In the data rows, 128 means zero.
Some points, one per row:
[082 123 141 076 092 109 103 221 135 056 163 066]
[154 239 092 106 163 199 255 060 177 201 117 124]
[090 089 080 128 130 046 052 144 061 077 209 176]
[123 095 166 130 107 123 089 155 143 132 103 132]
[165 122 155 149 111 145 141 147 159 189 065 107]
[068 103 139 138 111 080 087 108 117 125 139 183]
[222 140 081 141 155 174 168 142 141 152 114 086]
[100 165 157 097 119 165 171 105 148 123 092 132]
[197 148 080 152 166 194 191 103 146 168 110 089]
[191 145 117 158 140 175 172 080 152 174 102 109]
[214 084 158 155 116 182 106 240 173 140 041 028]
[057 126 128 113 144 068 102 140 127 129 189 170]
[116 121 174 129 099 126 115 134 156 162 077 148]
[122 118 144 135 139 101 117 056 077 097 146 162]
[071 094 092 130 135 055 058 143 073 071 226 174]
[100 083 080 135 136 055 063 144 066 073 223 165]
[224 126 121 143 148 155 154 115 116 135 095 101]
[115 154 135 079 128 195 149 145 155 059 132 048]
[134 095 051 149 153 067 099 136 058 088 220 172]
[203 097 099 118 110 174 103 255 178 181 043 043]
[081 127 167 106 116 078 106 177 170 176 124 141]
[124 115 128 141 143 110 135 041 087 106 126 160]
12 more points follow, each with its number after it:
[215 144 158 125 132 178 154 145 122 089 080 082] 0
[105 154 189 111 094 077 159 175 164 188 135 143] 1
[118 094 071 142 155 068 098 142 057 090 224 169] 2
[087 088 090 124 134 065 057 153 071 069 218 176] 3
[098 141 196 096 113 115 134 044 084 086 091 162] 4
[144 137 092 127 170 099 139 064 076 099 168 151] 5
[154 137 099 136 162 101 130 054 065 099 173 155] 6
[115 107 171 140 102 131 105 135 157 152 063 141] 7
[168 095 155 151 130 141 122 155 146 140 105 082] 8
[116 135 066 124 098 146 136 215 201 191 117 117] 9
[247 163 207 140 161 127 187 101 112 156 099 123] 10
[211 151 070 155 158 182 188 128 147 161 127 089] 11
Which two of these numbered points are nearest to each point below, ignoring the 3 directions in which the first points spread most? Their numbers follow each, nearest first.
[136 157 179 132 114 079 176 139 148 183 137 151] > 1 2
[091 108 117 110 116 110 078 222 166 110 155 085] > 11 3
[179 133 198 122 110 126 148 057 085 095 063 138] > 4 0
[122 099 152 139 109 130 094 143 142 146 080 141] > 7 8
[065 134 178 119 094 155 115 112 178 152 032 160] > 7 3
[127 170 138 115 126 224 194 092 148 131 089 126] > 3 2
[050 153 122 120 092 155 151 067 105 120 131 179] > 3 2
[136 199 143 129 117 125 216 085 153 206 151 160] > 1 11
[087 145 046 093 135 094 125 231 188 162 180 081] > 9 11
[092 118 169 115 109 116 111 155 174 182 098 156] > 2 3
[126 111 156 101 101 105 101 230 115 101 150 085] > 2 3
[079 175 053 098 125 203 189 176 175 169 138 131] > 9 11
Here are 12 other points, each followed by its number:
[099 098 127 126 102 160 085 188 152 092 110 082] 0
[192 119 133 193 102 212 160 124 162 186 051 080] 1
[031 133 156 132 113 107 112 076 147 140 136 174] 2
[104 088 082 143 145 060 072 151 053 087 214 168] 3
[071 108 131 122 118 061 060 148 093 093 178 175] 4
[128 209 070 122 147 244 246 076 156 167 069 121] 5
[151 090 048 162 149 096 098 118 050 074 198 172] 6
[069 099 135 114 116 078 073 121 107 110 140 173] 7
[132 145 162 103 146 080 139 167 177 164 145 081] 8
[081 131 174 071 100 059 125 227 141 143 136 120] 9
[172 155 077 140 145 138 181 129 156 158 171 076] 10
[210 110 104 175 189 082 097 021 066 092 158 148] 11
The same question for these:
[089 125 119 091 127 094 101 211 163 139 156 115] > 10 9
[145 091 053 160 152 087 097 123 053 085 214 176] > 6 3
[121 121 150 139 135 071 096 054 079 097 143 157] > 11 7
[115 147 168 093 118 055 139 198 130 157 149 128] > 9 8
[207 176 071 100 180 091 174 126 145 134 169 078] > 8 9
[192 177 065 113 181 103 179 120 156 147 201 058] > 8 10
[117 180 137 119 118 233 189 090 180 114 101 069] > 0 5
[167 133 192 113 132 177 149 074 114 078 078 101] > 11 7
[101 174 156 103 119 166 184 081 133 133 109 148] > 6 4
[221 118 136 169 140 171 154 075 103 144 075 112] > 11 7
[033 137 166 120 133 061 090 095 149 118 200 162] > 10 2
[164 128 179 121 138 102 137 145 170 178 092 098] > 8 4
